In the data rows, 128 means zero.
What is the hidden score of each row? Scores go from 0 to 30, and 15 is about the middle. The score is a weighted sum of the row's numbers plus the product of two more (or one squared), each taken from its middle value.
[133 100 173 149 147 141 190 135 126 184 126 103 123 154  90  84 155  96 184  79 108] >> 10
[124 158 122 127 100 176 137 103 126 142 115 128 114 107 125 120 113  85 110 149 118] >> 12
[150 190 149 153  97 159 117 120 147 151 104 118 119 110 103 132 133 119 127 159 116] >> 16
[ 93 119 121 165 107 116 147 171 132 118 168  94 174 119 168 125 173  92 147 149 127] >> 13
[141 127 117  96 171 125  74 162  95 130 159 145  54 174 101 148 113 136  88 104 137] >> 10
[199 109 209 189 128 130 116  80 141 133  99 108 117 101 140 127  99  88 138 162 130] >> 24
[136 175 131 113 114  94 114 129 145 117 131 118 158  71 162 114 145 190 148 124  94] >> 19
[143 115  90 131 116  62 168 117 117 154 100 131 113 159  92 118 140 113 173  85 152] >> 19
[139 112 141  82 147 133 121  94 174 106 136 142 174  95 163 116 139 196 127 124  89] >> 17
[128 180  79 175  84 125  95 123 105 130 151 150  97 179 107 156 147 120 104 110 125] >> 10
[ 81 135 121 147 171 127 127  36 122 146 121 129 135  92 126 102  95 144  93 156 153] >> 5
[145 172 166 106 149 155 159 108 133 149 110 135 101 127 105 130 111 103 126 152 136] >> 16
[111 126 136 141 182 107 181 111  81 147  88 118 100 187  77  99 131  90 172  93 155] >> 21
[154  90 129 197 149 106 143 142  95 161 118 102 108 130 110 111 145 106 185 102 141] >> 16
[140 119 109 108 178 113 146  91 134 131 144 149 116 114 133 102  84 108  85 153 158] >> 17
[132 122  83  84 149 152  77 139  81 136 165 163 121 208 110 158 133 136  90 124 145] >> 7
[130 158 114  77 123 113 140 108 176 159  72 113 141 117 129 104  90 120  82 171 146] >> 22
[ 99  82 155  90 114 131 130 123 167  89 150 122 144  81 153 122 124 188 138 154  89] >> 18
[192  96 218 101 122  91 107  84 168  89 166  98 141 104 171 129 130 194 137 109  92] >> 22
[105 108 132 127 157  92 117 135 123 116 146 155  67 164 107 184 125 134  95 118 155] >> 14
[119 172  88 141 116 130 101 163  94 103 157 126  73 178 107 153 125 123  98 111 163] >> 11
[109 122 149 118  96 144 109 141 193  96 155 133 175  75 151  85 138 181 124 129  86] >> 14
[106  94 154  54  68 131  99 151 164  76 127 108 168  95 176 137 124 185 142 135  92] >> 18
[ 74 149 101 169 160 186  64 132 124 110 158 131 136 143 121 151 115 126 101 103 152] >> 3
[ 53  83 121  86 113  88 119 118 167 118 113 114 140 111 130 109  89 116  88 157 158] >> 11
[143 190 132 101  73 102  94 120 186 108 141 125 169 116 153 112 127 187 147 147  88] >> 25
[100 123  92 163  70  90 134 170 126 117 170 118 183 101 175 146 162  70 162 160 136] >> 16
[131  56  65 180 106 114 151 160 114 111 142 105 168 120 164 146 175  98 156 165 132] >> 25
[115 109 144 136 167 104 168 125  88 149 123 129 124 161  74 123 131 130 170  79 140] >> 12
[172 118 168 198 127 158 116  91 153 133 116  98 128 112 113 119 121 111 122 146 154] >> 13
[143 129 152  68 163 108 109 141 181 113 132 123 157 107 169 119 118 176 137 130  85] >> 20
[103 181 156 162 130 183 131  81 111 147 108 121 134  99 108 112 136 111 135 149 101] >> 5
[167  81 141 111 173 110 154 118 145 153  85  97 109 130  74 103 151  98 158  90 143] >> 12
[111  83 143 101 133 115 165 137  88 164 104 122  97 151  91 119 129 127 180 116 132] >> 14
[ 66  86 143 105 181 123 142  86 170 157 114 134 113 138 113 114 109 131  84 176 169] >> 13
[137 115 166 130 100 168 141  99 140 132 118  95 122 108 115 119 130 116 127 157 122] >> 13
[149 177  64 132 102 127  77 153 126  95 159 152  99 173 113 143 129 140  79  89 148] >> 8
[129 159 132 154 108  95 104 133 164 108 131 116 153  95 164  93 132 192 128 109  64] >> 19
[ 96  57 144  83 110 105 164 168  87 140 102 120 101 151 103 125 148 131 198  88 132] >> 14
[158 168 114 114 128 111 153 102 101 150 100 134 109 152  88  97 106 101 173  88 152] >> 21
[139 126 101 152 108 158 107 138 119 135 168 162 101 166 114 137 100 166  93 118 137] >> 16
[187 115 182  91 102 107 123  99 168  90 142  98 154 102 144 113 136 184 139 140  97] >> 20
[ 76  66 138  84 113 118 104 141 168 122 106 164 111 112  96  86  90 110  79 170 130] >> 9
[167 119 143 146 140 122 162 151  75 138 109 133 101 144  96  93 137 125 169  88 112] >> 15
[159 130 147 153 110  92 111 116 142  92 140 126 145  96 139 151 103 164 125 123  86] >> 16
[154 103  76 131 176 127  94 153 105 144 142 168  93 154 133 135 133 112  91 109 148] >> 17
[130 148 119  81 125 136 145 109 169 140 118 136 137 141 141  98 134 123  86 157 133] >> 17
[ 86 115 150 123  88 150 133 111 141 148 126  94 121  97 104  75 118  97  98 160 134] >> 6
[142 144 142 143 187 129 150 151  92 155 102 131 123 141 109 109 118 118 166 111 149] >> 17
[168 121 160  79 153  94 140 148  97 164 119 164  93 141 104 100 128 107 175  94 152] >> 11
[155 136  88 132 111 162  73 164 112 105 153 160  96 181 114 170 116 126  82 111 143] >> 14
[119 126  71 156 145 126  96 149  81 114 165 151 106 160 117 159 117 123 122  96 144] >> 10
[143 154 139 110 101 153  75 116 184  66 107 124 170 104 152 104 132 189 154 136  86] >> 19
[ 83 139  79 182 130  60 109 160 106 142 180 123 165  87 170 148 177  77 147 149 119] >> 8
[182 155 140  79  86 111 123 142 173 100 131 119 157 124 175 135 119 171 132 128  85] >> 27
[146 154 167 121 120 157 143  79 139 141 112 118 120 118 125 102 129  93 116 123 105] >> 11
[117 107 151 110 137 122 144  81 102 161 133 125 122 146  78 145 122 104 187 111 128] >> 7
[133 136  81  91 148 126  91 126  84 117 152 163  90 184 115 162 125 151 114 105 160] >> 13
[135 113 137 113 127  92 150 145  75 157 111 107 104 144 108 115 130 119 161  89 146] >> 16
[147 174 146 101 179 141 168 159  66 133  98 119 112 148  57 138 127 127 170 101 135] >> 13
[104 100 166 148 146  38 190 130  93 133  92 122 111 159  76 114 141 118 175 105 142] >> 25
[115  66 137 131 137 121 154  97  94 185  98 117  91 137  85 106 132 109 195 101 141] >> 12
[169 120 140 159 101 146 149  75 118 126 104 111 104  99 116  85 104 116 109 177 137] >> 10
[ 94 109 134 107 138 161 103  78 147 143 103 117 147 127 130 132  89 115  73 148 148] >> 9
[115 179 167 186  82 167 172 130 143 141  94 141 122 143 114 117  96  95 150 134 118] >> 24
[128 102  95 166 116  74 134 163 136 114 186  85 178  69 189 187 146  95 140 159 127] >> 25
[155 164 139 142 122 151 139 120 142 145  93 109 104 113 103 109  93 112 122 154  96] >> 19
[104  93 144 131 134 104 160 122 106 155  99 121  95 142  87 101 130 103 172  95 126] >> 13
[148 161 107 109 108 167  81 155 123 143 129 157 122 157 110 169 119 149  83  94 148] >> 15
[162 120 136 109 210 121 192 158 101 170 109 109 115 131  88 112 146 122 187  87 147] >> 14
[ 55 120  99 201 109  81 116 155 119 138 153 119 173 116 202 121 168  95 143 183 141] >> 15
[113 140 130 165  53 124 147 109 147 147 104 102 129 114  98 113 139 102 143 149 110] >> 13
[162 113 161 173 149 181 124 121 162 132  89  94 110 106 127 130  79 111 126 155 134] >> 18
[148 111 123 115 136 154 120 102 150 110  76 120 115 115 149 111 112 116  70 173 134] >> 12
[108 151 107 105 144 126  85 134 104 129 179 140 114 187 134 161 146 143  87 116 168] >> 11
[155 127 134 111 114 171 117 168 142  91 110 141 163  94 145 114 130 187 128 139 108] >> 18
[174 102 122 132 148 109 163 110 124 127 101  90 110 139  81 127 144 134 172  73 124] >> 13
[136 188  92 117  74 128  82 133  92 107 159 160  83 171 110 172 146 120  96 111 130] >> 11
[110 159 148 126 126 119 128 166 164 108 126 142 160  96 169 131 111 192 139 127  70] >> 24
[ 98 101 111 185 126  93 175 169 144 100 138 108 173 137 172 143 176 104 127 168 122] >> 21
[139 145 154  77 145 120 177 164 102 154 110 120 112 154  92 110 125  99 167  87 126] >> 12
[148 167 144 165 130 138 111 159 144 108 144 111 140 110 192 127 122 193 123 140  99] >> 25
[109 105 138 173 140  67 152 145 108 115 161 114 187  77 186 138 158  89 135 150 140] >> 17
[ 76 130  89 139  86 131  72 120  95 119 151 109 102 190 106 158 139 138 106 111 140] >> 3
[156 131  96 150  96 153  90 160  78 116 170 146  89 153 139 170 122 120  98  87 126] >> 17
[107 161 133 102 152 183 135 109 161 115 105 140 154 110 117 107  95 101  63 162 158] >> 10
[185 109 146 202 137 165 131 124 149 165 128 113 127 140 106 117 108  98 137 146 114] >> 18
[134 185 196 156  66  75 164  91 141 154 117 108 118  99 112 134 121 102 138 151 115] >> 25
[147 103 114 104 117 131  74 139  91 138 152 175 110 181 115 150 119 115  95 107 144] >> 14
[ 84  48 113 121  75  80 147 185 124 103 160 123 192 127 197 136 165 101 148 147 131] >> 22
[103  72 151 101 141 109 141 128  94 141 114 114 117 179 108 123 127 108 182 102 142] >> 11
[119 122 134 121 120 129 148 129  84 151 140 130 110 141 108 112 110 118 156  71 147] >> 13
[206  98 182  65 103  98 121  90 162  94 147 118 169  81 141 165 140 189 120 130  75] >> 23
[102 117 145 112 115 103 130 115 170 112 116 139 142 121 161 123 106 181 104 149  52] >> 19
[ 57  62  94 163  67  51 129 197 139  95 153 106 170 128 209 144 186  86 143 155 121] >> 19
[118 105 143 108 123 116 134 107 186 120 122 123 136  96 165 139 154 196 152 110  71] >> 19
[136 109 143 130 201  91 108  91 160 124 100 129 138 126 131 119  95 127  67 176 154] >> 18
[140 150  98 118  92 121  78 118 112 116 154 157 105 175 125 138 120 145  85  97 157] >> 12
[122 183 101 135 126 137  66 181  96 132 133 139 102 185 108 143 108 143  78 112 161] >> 14
[172 109 145 157 123  99 174 136  90 156 115 118 121 142  64 136 130 109 163  98 157] >> 16
[121 165 178 172 146 166 141 117 132 138 118 100 117 102 105 116 115 112 130 152 125] >> 15
[163 158 197 155  71 173 162 114 129 153  95 117 133 115  92 110 113 114 122 151 111] >> 17
[109 186  90 120 126 141  58 177  81 108 149 176 103 170  96 163 103 117  89 115 149] >> 8
[ 83 127 122 143 118 158  88 153 106 137 151 141 107 181 133 158 137 136  99 119 126] >> 11
[135 188 165 160 144 167 171  90 125 146 117 121 106 124  95 120 114 104 145 138 129] >> 17
[125 140  90 125  91  95 152 151 134 125 146  82 178 114 156 131 173  85 136 182 133] >> 14
[160 151 151  32 148 103 142 110 190 114 151 134 159  90 148 121 124 202 141 125  86] >> 22
[168 105 114  91 177  99 168 147  99 168 115 119 118 135  65 123 140 112 175  88 150] >> 12
[ 95 140 137 134 161 138 123  94 165 129 127 152 127 100 118 114  90 115  82 190 162] >> 14
[105 170 151 157 151  99 131 119 157 111 117 111 149 102 147 130 131 179 126 130  77] >> 23
[122 155  89 145 114 157  71 130  97 114 159 167  86 173 125 174 122 145 103 131 160] >> 16
[128 115  67 131 131  54 142 148 124 103 156 129 167 110 181 147 156  91 150 162 141] >> 19
[147 124  86 147 136 126  73 182 130 139 153 144 123 177 129 154 128 132 100 115 142] >> 16
[ 84  94 114 124 121 144  77 136 120  91 165 135  88 165 112 147 130 131  95 109 132] >> 3
[135  97 127 108 184 140 189 119  60 169 109 141 109 126  73  91 125 114 188  79 136] >> 8
[134 120 109 113 170 159 104 157  80 123 131 155  95 132 137 144 127 123  90 103 138] >> 11
[153 166 118 160 130 189 165 114 113 126 114 125 104  99 107 122 113 114 131 152 122] >> 14
[214  98 137 136 124 133 132 137 137 124 152 124 183 104 161 121 132 189 144 134  67] >> 27
[193 111 153 109 113 131 132 102 167  78 132 121 146  78 132 126 141 187 138 119 106] >> 15
[106 127  46  94 129 128  86 126 120 116 141 153 106 158 119 176 136 155  92  91 134] >> 8
[107 152 176 137 137 165 157  65 139 132  92 134 137 124 108 129 106 110 124 157 129] >> 14
[140 136 147  93 209 135 148 125  90 149 116 139 119 134  80 106 130 128 187  82 136] >> 4
[122 121 129 141 157  88 154 113  91 190 121 128 105 154  82 111 131 118 175  73 145] >> 13
[ 99 167 145  75 118 128 186 128 172 114 117 143 144  90 128 117  84 117 102 161 155] >> 22
[118 146 142 167 174  88 167 130  92 127 116 131 109 132  95  99 142 125 195  93 136] >> 21
[135 153 111  99 103 125 153  96 172 118  84 132 130 114 130 112  82 143  93 142 147] >> 16
[126 192 156 156 125 164 133 101 159 160  91 139  97  93 119 110 101  88 134 158 130] >> 19
[134 103  27 199 116 134 146 141 144 117 161 119 182 139 145 110 178  92 161 164 148] >> 20
[116 135 112 139 117  73 163  79 149 161  80 143 124 122 123 114  87 100  80 160 142] >> 18
[122 169 102  80 107 151  94 155  83 121 149 126 101 167 115 161 122 116  98 114 159] >> 9
[138 140 141  68 142 132  82 128 157  87 125 119 158  98 167 111 136 205 146 133  99] >> 16
[132 128  96 191 109 119  68 144  75 127 183 174 102 171 126 150 119 138  91 113 128] >> 14
[196  76 164 142 153 102 162 149 109 164 109 117 162 138 110  96 129 151 178  90 130] >> 21
[ 96 121  84 174  77  76 132 165 114 117 169 124 169 102 201 144 176  61 128 155 161] >> 20
[105 100  78 165 131 100 133 141 127 123 155 113 177 108 185 141 175  92 161 144 141] >> 15
[ 63 116 130 118 196 102 167 110 142 129  97 165 108 129 108 110 115 114  81 154 142] >> 11
[ 75 107  93 131 110 127  74 153  83 123 117 170  63 157 103 172 135 129 115  85 139] >> 6
[152 173 154  89 128 116 120 173 158 101 144 139 151  79 158 129 103 169 114 128  83] >> 22
[155 148 153  83 138 139 100 135 167  93 125 144 155  94 174 138 123 195 126 128  73] >> 19
[115 221 141 165 133 136 131 123 141 158 126 114 124 102 115 109 123  94 135 154 114] >> 18
[145 107 101 109  97 135  92 123  86 104 138 153 112 161 130 162 116 140  82 110 145] >> 13
[126 136  76 102 133 123  87 167 112 116 119 165  83 172 111 157 140 127  94  93 139] >> 10
[ 58 104 109 117  87 127  78 160  75 105 144 136  87 190 125 142 125 151  88 115 169] >> 6
[145 154 121 101  87 129  71 127 110 120 142 139 116 165 109 157 145 130  95 118 145] >> 10
[ 71 129 100 181 163  62 160 145 146 144 169  59 169 103 185 119 186  74 136 164 134] >> 15
[185 123 134 152 100 152  92 191  92 158 147 128 114 160 117 162 118 130 105  91 149] >> 20
[142 119 103 129 144 117 145 111 185 120 106 111 127 129 122 115  79 114  78 180 150] >> 15
[115 193 115 118 146 102 145 113 181 135 106 134 149  91 132 137 107 120  58 146 147] >> 17
[138  88 130  95 158 163 150 119 109 169 118 110 110 153 104 116 121 117 173  88 132] >> 10
[183 153 163 133  76 138 153 106 132 144 119 120 132 101  97 116 108 105 101 155 125] >> 17
[106 125 146 108 163 131 169 114  93 176  99 115 124 137  98 131 119 124 186  83 137] >> 11
[174  97 138 128 204  76 136 131 104 159 126 132  96 147  88 102 101 134 173  90 131] >> 21
[110 142 124 150 146 119 141 122 134 147  94 123 121 110 135 115  78 119  75 143 138] >> 15
[ 94 191 122 124 122 190  88 152 100 119 171 142  88 176 136 135 129 142 115 121 160] >> 10
[172 113 153 107  86  87  79  88 150  68 119 135 157 107 193 112 127 204 114 132  99] >> 20
[114 114 127 111 108  68 105 125 192  92 101 130 164  82 167 134 142 195 143 122  87] >> 19
[113 102 109 136 129  96 139 143 117 108 164 104 139 121 183  97 188  97 129 143 117] >> 11
[ 72 115  92 199 106 106 173 122 156 131 142 116 170  68 200 114 163  82 152 167 136] >> 24
[121 187 155 163 135 155 147 131 173 110 111 132 147 102 112 118 132  95 134 164 118] >> 17
[137 154 165  72 134 136 129 150 155 105 155 130 145  99 177 133 114 189 132 136  85] >> 22
[153 153 131 138 164 133 148 134 150 132 106 118 131  82 116 121 125 109 131 138  95] >> 15
[102 176  96 139 135 125  87 151  94 131 151 155  89 170 118 147 139 121  93  85 127] >> 8
[183  62 108 123 153 133 172 147  67 184 116 132 110 162  63 144 136 109 181  86 150] >> 20
[112 143 148 205  82 171 150 110 136 148 137 123 111 109 104 144 105 113 117 127 139] >> 11
[164 142 119 118 133 118 161 110  88 161 105 125 111 135  91 113 143 128 171  89 129] >> 13
[125  93 142 119 117 136 139 149 154  81 106 127 165  89 164 130 121 182 117 146  87] >> 16
[100 140 147 154 133 123 140 123 183 113 140 108 145  74 179 136 134 191 150 122  69] >> 19
